Named turns come first, each shown by rows before and after it. Which turns, in which order, take the first row of each pair that follows to the second? Write the first one first, as in the answered first pair.
turn Q262:
[ 0.55  0.65  0.26 -2.65 -1.71 -0.79 -0.21 -2.02 -0.02 -0.45 -0.58  0.10
 -1.68  0.80 -0.22  1.14 -1.97 -1.06  0.18  1.24  1.29  0.97 -1.72  1.71
 -0.22  0.75  0.25 -0.34 -0.38 -0.93  1.03  1.36  0.97 -2.34  0.76 -0.74
 -1.50  1.16  0.94  0.02  0.26 -1.15  0.25 -1.02 -0.24] -> [ 1.16  1.10  0.88 -3.07 -1.66 -1.07 -0.11 -1.45  0.23 -0.83 -0.81  0.33
 -1.65  0.67  0.02  1.18 -1.39 -1.32  0.32  1.11  1.13  1.12 -0.91  1.76
 -0.09  1.05 -0.09 -0.12 -0.23 -1.27  1.03  1.40  1.33 -1.84  0.53 -0.86
 -1.39  1.31  0.51  0.30  0.04 -0.69  0.56 -1.05 -0.29]
[ 0.76 -0.60  0.92 -0.04 -1.15 -1.01  0.98 -0.05  0.07 -0.92 -1.04 -0.38
 -0.85  0.73  1.49  1.16 -1.81 -0.58 -1.05  0.63  1.14  0.72  0.59  0.97
 -0.25 -0.25 -1.06  0.92 -0.14  0.20  1.04  0.32 -0.42 -2.32  0.31 -0.97
 -0.46  0.27  0.31  0.24  1.36 -0.94 -0.24 -1.12  0.31] -> [ 1.43  0.13  1.45 -0.64 -1.07 -1.10  0.80  0.34  0.33 -1.16 -1.36 -0.26
 -0.44  0.65  1.91  1.29 -0.78 -0.67 -0.78  0.66  0.75  1.20  1.59  0.94
  0.21  0.12 -1.59  0.91 -0.11 -0.12  0.90  0.27  0.12 -1.38 -0.01 -0.91
 -0.43  0.50 -0.16  0.39  0.69 -0.23  0.20 -1.08  0.20]
[ 1.97  0.86  2.02  0.65  0.77 -3.12  0.35  1.16 -0.60 -1.67 -0.06  0.21
  0.83 -2.24  2.36  0.06  1.31  0.94  0.83 -3.14  2.82 -1.13  4.98 -1.26
  1.42  1.15 -1.62  0.07  1.70  0.78  0.16  0.41  0.57 -0.32 -1.61 -1.74
  0.57 -0.23 -0.44  1.33  0.35  2.95 -0.21  1.33 -0.74] -> [ 1.23  0.84  0.36  0.68  1.57 -1.82 -1.05 -0.12 -1.54 -0.59  0.10 -0.46
  3.16 -1.98  3.04  0.58  2.09  1.78  0.82 -2.47  2.13 -0.21  4.80 -1.59
  2.08  0.50 -1.58 -1.47  1.79  0.52 -0.47  0.29  0.30  1.22 -1.75 -1.22
  0.04 -0.07 -0.07  0.55 -0.89  2.92  0.13  1.93 -0.82]
[ 2.22 -0.58  1.85  1.60  0.74  0.55 -0.08  1.93 -0.52 -0.98 -0.03 -1.63
  1.61  0.24  2.93 -0.59  2.34  1.34  0.11 -1.06  0.06  0.40  3.87 -2.38
  2.40 -1.16 -2.84 -0.81  0.26  1.64 -0.61 -1.26 -0.80  1.20 -0.48  0.94
  1.69 -0.50 -1.38 -1.72 -1.46  1.70 -0.07  0.16 -0.26] -> [ 0.89 -1.48  0.02  2.43  1.22  1.50 -0.89  0.56 -1.43  0.02  0.58 -2.18
  2.61  0.54  2.95 -0.40  1.69  2.08 -0.17 -0.67 -0.01  0.33  2.52 -2.53
  2.30 -1.99 -2.15 -1.74  0.14  1.90 -0.99 -1.19 -1.55  1.02 -0.30  1.16
  1.31 -0.75 -0.60 -2.41 -1.66  0.86 -0.36  0.55 -0.17]
turn Q471:
[-1.61 -1.88 -2.29  1.87  0.39  0.33  0.75 -0.19 -1.05  0.23 -0.91 -1.15
  1.71 -1.15  1.68 -0.96  1.08  1.36 -0.56 -1.20 -0.24 -0.83 -0.29 -1.42
  1.97  0.26  1.93 -1.49 -1.85  0.25 -1.95 -2.21 -0.55  1.13  0.60  1.15
 -0.28 -1.44 -1.68 -1.62 -0.73 -0.51 -0.80 -0.32  1.22] -> [-2.54 -1.62 -3.22  0.97  0.05  0.40  0.14 -1.31 -1.21  0.92 -0.71 -0.82
  1.44 -0.95  1.04 -0.67  0.28  1.28 -0.52 -0.53 -0.24 -0.66 -1.86 -0.45
  1.47  0.49  2.75 -1.88 -1.70 -0.16 -1.77 -1.50 -0.25  0.67  0.49  1.09
 -1.22 -1.21 -1.22 -1.54 -0.82 -1.14 -0.60 -0.26  1.05]
[-3.15  1.13 -1.40  0.78  1.83  0.18 -0.53 -0.29 -1.47  0.56  1.70  0.97
  0.81 -0.36  0.12 -2.71  0.68  0.96  1.90 -0.44  0.01  0.26 -1.35  1.27
 -1.34 -0.42  1.42 -0.55  1.26  1.25  1.22 -0.86 -0.51 -0.18  0.54 -0.44
 -0.57 -1.76  0.96 -1.96 -0.36  0.22  0.12  0.27  1.99] -> [-3.01  1.96 -1.17 -0.21  1.56 -0.22 -0.62 -0.52 -1.15  0.60  1.50  1.37
  0.43 -0.36 -0.15 -2.56  0.64  0.59  2.05 -0.10 -0.08  0.50 -1.63  2.09
 -1.48  0.08  1.72 -0.35  1.51  0.74  1.52 -0.45  0.12 -0.17  0.34 -0.56
 -1.10 -1.50  0.85 -1.42 -0.46  0.29  0.44  0.19  1.85]
[ 0.38 -0.87 -0.16  0.80  0.15  0.94 -0.40  0.14 -0.76  0.10 -0.77 -0.84
  1.08  0.17  0.95  0.11 -0.29  0.47 -1.27  0.25  0.51  0.74 -1.43  0.38
 -0.10 -0.94 -0.60 -0.63 -1.49  0.07 -0.16  0.15 -0.82 -0.85  0.57  0.49
 -0.07  0.06  0.32  0.68 -0.20 -0.29 -0.73  0.14 -0.38] -> [ 0.17 -0.49 -0.28  0.25 -0.08  0.75 -0.59 -0.20 -0.67  0.28 -0.86 -0.60
  0.87  0.14  0.67  0.15 -0.56  0.32 -1.17  0.45  0.54  0.97 -1.94  0.95
 -0.27 -0.75 -0.31 -0.64 -1.39 -0.09  0.03  0.40 -0.58 -0.98  0.47  0.44
 -0.35  0.19  0.52  0.84 -0.27 -0.47 -0.44  0.10 -0.35]
[ 2.84  2.50  1.99 -3.24 -0.46 -0.95 -0.38  0.48  0.82 -0.86 -1.63  0.45
  0.25  1.51  2.38  1.85  0.60 -0.83 -0.74  0.34  0.42  2.92  2.40  1.80
  0.40  0.17 -2.91  0.85  0.14 -2.51  0.27  0.08  0.90  0.06 -0.31 -0.57
 -1.08  1.05 -0.47  0.54 -1.84  0.12  1.41 -0.72 -1.14] -> [ 3.25  1.34  2.45 -1.51  0.18 -0.55  0.08  1.47  0.56 -1.27 -1.49 -0.38
  0.83  1.50  3.28  1.54  1.18 -0.22 -1.03 -0.47  0.42  2.37  3.93  0.30
  0.83 -0.68 -3.69  0.90 -0.16 -1.73 -0.27 -0.78 -0.07  0.30 -0.09 -0.37
  0.03  0.53 -0.81 -0.04 -1.58  0.51  0.79 -0.68 -0.95]
turn Q760:
[ 0.47  0.65  1.38 -0.48 -0.36  0.78 -0.77 -0.54 -1.43 -0.24 -0.24 -0.89
  1.09 -0.52  0.90  1.38 -0.35  0.64 -0.45  0.81  1.27  0.18  1.25 -0.21
  0.56 -1.08 -1.64 -0.82 -0.63 -1.17 -0.27  0.71 -1.16  0.31 -0.41  0.82
 -1.03  0.96  1.22  0.17 -1.42 -0.15  1.09 -1.22  0.06] -> [ 0.88  1.35  1.89 -0.74 -0.07  0.33 -0.64  0.45 -0.72 -0.54 -0.16 -0.27
  0.84 -1.05  0.44  0.70  0.46  0.37  0.04  0.33  0.88  0.01  1.99 -0.24
  0.66 -0.50 -1.69 -0.31 -0.45 -1.27 -0.52  0.79 -0.56  1.26 -0.83  0.96
 -0.68  0.87  0.60  0.58 -1.60  0.62  1.55 -1.09  0.11]
[-0.90 -0.57  2.28  2.49  1.69 -0.48  0.74  0.07 -0.84 -1.82  0.83 -0.21
  1.25 -2.75 -0.14 -2.67 -1.62 -0.13 -2.25 -1.28  0.95 -1.81  0.43 -1.03
  0.03  0.39  1.83 -0.27  0.05 -0.23  1.02  0.85 -0.28 -2.67  2.77  1.00
  0.01 -0.45  0.87  1.29  1.13  0.30  0.44 -1.26 -1.73] -> [-0.80 -0.74  2.06  1.88  1.30 -0.18  0.40 -0.98 -1.51 -1.76  0.39 -0.84
  1.54 -2.36  0.57 -1.64 -2.09 -0.05 -2.73 -0.45  1.28 -1.19 -0.01 -0.59
  0.08  0.12  1.49 -1.00 -0.10 -0.52  1.37  0.91 -0.44 -3.39  3.01  0.69
 -0.68  0.03  1.45  1.11  0.95 -0.32  0.24 -1.44 -1.94]
[ 0.52  1.82  2.22 -1.44 -1.49 -0.77  0.20 -2.28 -0.69 -1.66 -2.53 -0.02
 -2.04  2.63  4.45  0.56  1.71 -2.39 -0.61  2.24 -0.62  1.37 -0.06  1.31
  0.07  0.27 -1.85  0.19 -0.03  0.42  4.08 -2.01 -0.19 -2.12  0.32 -1.00
 -0.11  0.17  0.45  1.66  0.46 -0.26 -3.04  0.72 -2.09] -> [ 1.06  2.90  3.14 -1.62 -0.98 -1.51  0.55 -0.47  0.66 -2.04 -2.26  1.22
 -2.43  1.88  3.45 -0.64  3.06 -2.81  0.23  1.15 -1.39  0.95  1.29  1.03
  0.30  1.27 -1.68  1.22  0.39  0.41  3.63 -2.06  0.78 -0.39 -0.34 -0.65
  0.61 -0.25 -0.68  2.37  0.26  1.12 -2.18  1.03 -1.86]
Now pairs of rows:
(two turns a pair)
[ 1.97  0.93  1.92 -1.13 -1.16 -1.27 -0.11  0.82 -0.18 -0.80 -1.24  0.42
 -0.04 -0.35  1.59  1.58  0.38 -0.92  0.32  1.32  0.69  1.14  1.10  0.81
  0.33  1.74 -1.17  0.05  0.21 -1.05  1.07  0.59  0.64 -0.64 -0.28 -0.54
 -0.50  1.32 -0.09  0.83 -0.22  0.40  0.46 -0.73 -0.65] -> [ 1.66  0.58  1.06 -0.51 -0.45 -0.22 -0.83  0.52 -0.77 -0.33 -1.11 -0.31
  1.72 -0.24  2.37  1.80  1.24 -0.20  0.28  1.38  0.17  1.55  1.72  0.00
  0.91  1.15 -1.46 -0.90  0.26 -0.89  0.43  0.12  0.13  0.59 -0.34 -0.13
 -0.47  1.22 -0.12  0.06 -0.98  0.58  0.45 -0.34 -0.71] : Q262 then Q471
[-0.34  0.45 -2.02 -1.87 -0.68  0.53 -1.14 -1.14  0.53  1.08  1.10  2.27
  0.71 -0.69 -2.90 -0.87  0.66 -0.74 -1.37  1.50 -0.34  0.16 -0.18 -1.44
 -0.42  0.89  2.10  0.77  2.25  2.46 -1.17  0.59 -0.15  3.84 -0.23  2.16
  0.94  0.53 -1.70  1.02  0.50  0.17  1.39  0.45  2.54] -> [-0.58  0.26 -2.19 -1.63 -0.59  0.63 -1.15 -1.26  0.46  1.20  1.26  2.19
  0.84 -0.66 -2.80 -0.95  0.54 -0.58 -1.38  1.46 -0.28  0.03 -0.22 -1.65
 -0.44  0.78  2.25  0.78  2.22  2.58 -1.31  0.56 -0.27  3.74 -0.22  2.14
  0.91  0.45 -1.60  0.84  0.51  0.09  1.26  0.51  2.60] : Q471 then Q262
[ 0.17 -1.71 -0.20 -0.37 -0.27  0.73 -0.75 -1.47 -1.22  0.38 -0.33 -1.69
  1.16  0.99  1.60  0.73 -0.45  0.37 -1.57  0.95  1.46  0.88 -0.60 -0.14
 -0.77 -0.38 -0.75 -0.77 -0.61 -0.54  0.28 -0.56 -0.37 -1.43  0.92 -0.32
 -1.31  1.59  1.13 -0.65 -0.08 -1.38 -0.52  0.12  0.33] -> [ 0.28 -1.36  0.45 -0.99 -0.84 -0.01 -0.14 -1.09 -0.63  0.03 -0.37 -1.09
 -0.28  0.89  0.81  0.55 -1.12 -0.22 -1.46  0.97  1.87  0.58 -1.12  0.52
 -1.22  0.18 -0.51 -0.03 -0.50 -0.59  0.85 -0.23  0.06 -2.45  0.90 -0.67
 -1.37  1.66  1.18  0.05  0.51 -1.49 -0.54 -0.32  0.32] : Q262 then Q471
[ 0.30  0.29 -0.83 -0.55  0.53  1.60  0.24 -0.79  0.24  0.32 -0.29 -0.13
  3.89 -0.53  0.96 -1.40  3.21  0.97 -0.53  0.16 -1.50  1.74  1.44 -0.84
  1.78 -0.26 -0.70 -1.00  0.50 -0.12 -2.00 -0.33 -1.14  2.45 -1.10  0.24
 -0.28  1.80  0.06 -1.35 -2.40  0.81 -0.77  0.52 -2.33] -> [-1.65 -1.59 -2.51  1.01  0.27  2.17  0.27 -2.16 -0.50  1.21  0.75 -0.51
  3.09 -0.07 -0.03 -1.64  0.64  1.52 -1.23  0.24 -0.82  0.52 -1.44 -0.83
  0.70 -1.27  0.84 -1.27  0.24  0.81 -1.70 -0.19 -2.49  0.21 -0.25  0.03
 -0.51  1.15  1.32 -2.08 -1.17 -1.01 -1.85  0.45 -1.95] : Q471 then Q262
[-1.03  0.08 -0.52  0.11  0.29 -0.03 -0.62  0.17 -0.13 -0.11  0.47  0.63
  0.35 -0.31 -0.73 -0.36  0.29  0.40  0.12 -0.34 -0.19  0.15 -0.59 -0.11
 -0.36  0.53  0.85 -0.41  0.61 -0.05 -0.58  0.23  0.98  1.07 -0.40  0.08
 -0.29 -0.48 -0.62 -0.49 -0.67  0.71  0.41  0.69 -0.40] -> [-1.21  0.10 -0.40 -0.01  0.12 -0.17 -0.50  0.17  0.01 -0.10  0.43  0.84
 -0.06 -0.29 -0.97 -0.35  0.09  0.32  0.07 -0.33 -0.06  0.04 -0.86  0.05
 -0.47  0.69  0.95 -0.22  0.58 -0.03 -0.44  0.38  1.02  0.71 -0.33  0.04
 -0.35 -0.47 -0.58 -0.27 -0.47  0.60  0.39  0.52 -0.35] : Q262 then Q471
[ 1.27  1.41  1.53 -1.19 -0.39 -1.44 -1.90 -2.22  0.74 -1.78  0.48  0.67
  0.66 -0.35  3.44  1.68 -0.55  0.35 -1.45 -0.68 -0.81  1.41  1.00  0.21
  0.34 -0.81  0.92 -0.96 -0.36 -0.93 -0.89  1.74  0.12 -1.87 -0.51  0.55
  1.04 -1.72 -0.87  1.66 -1.47  0.39  1.81 -0.14  0.01] -> [ 0.55  1.49  0.79 -0.63  0.36 -0.92 -2.40 -2.00  0.85 -1.27  1.07  0.91
  1.50 -0.54  3.03  0.95  0.12  0.71 -1.08 -1.15 -1.47  1.14  0.88 -0.39
  0.44 -0.93  1.40 -1.26 -0.13 -0.69 -1.62  1.63  0.15 -0.61 -0.75  1.09
  1.26 -2.11 -1.03  1.42 -1.89  0.82  2.17  0.45  0.19] : Q760 then Q262
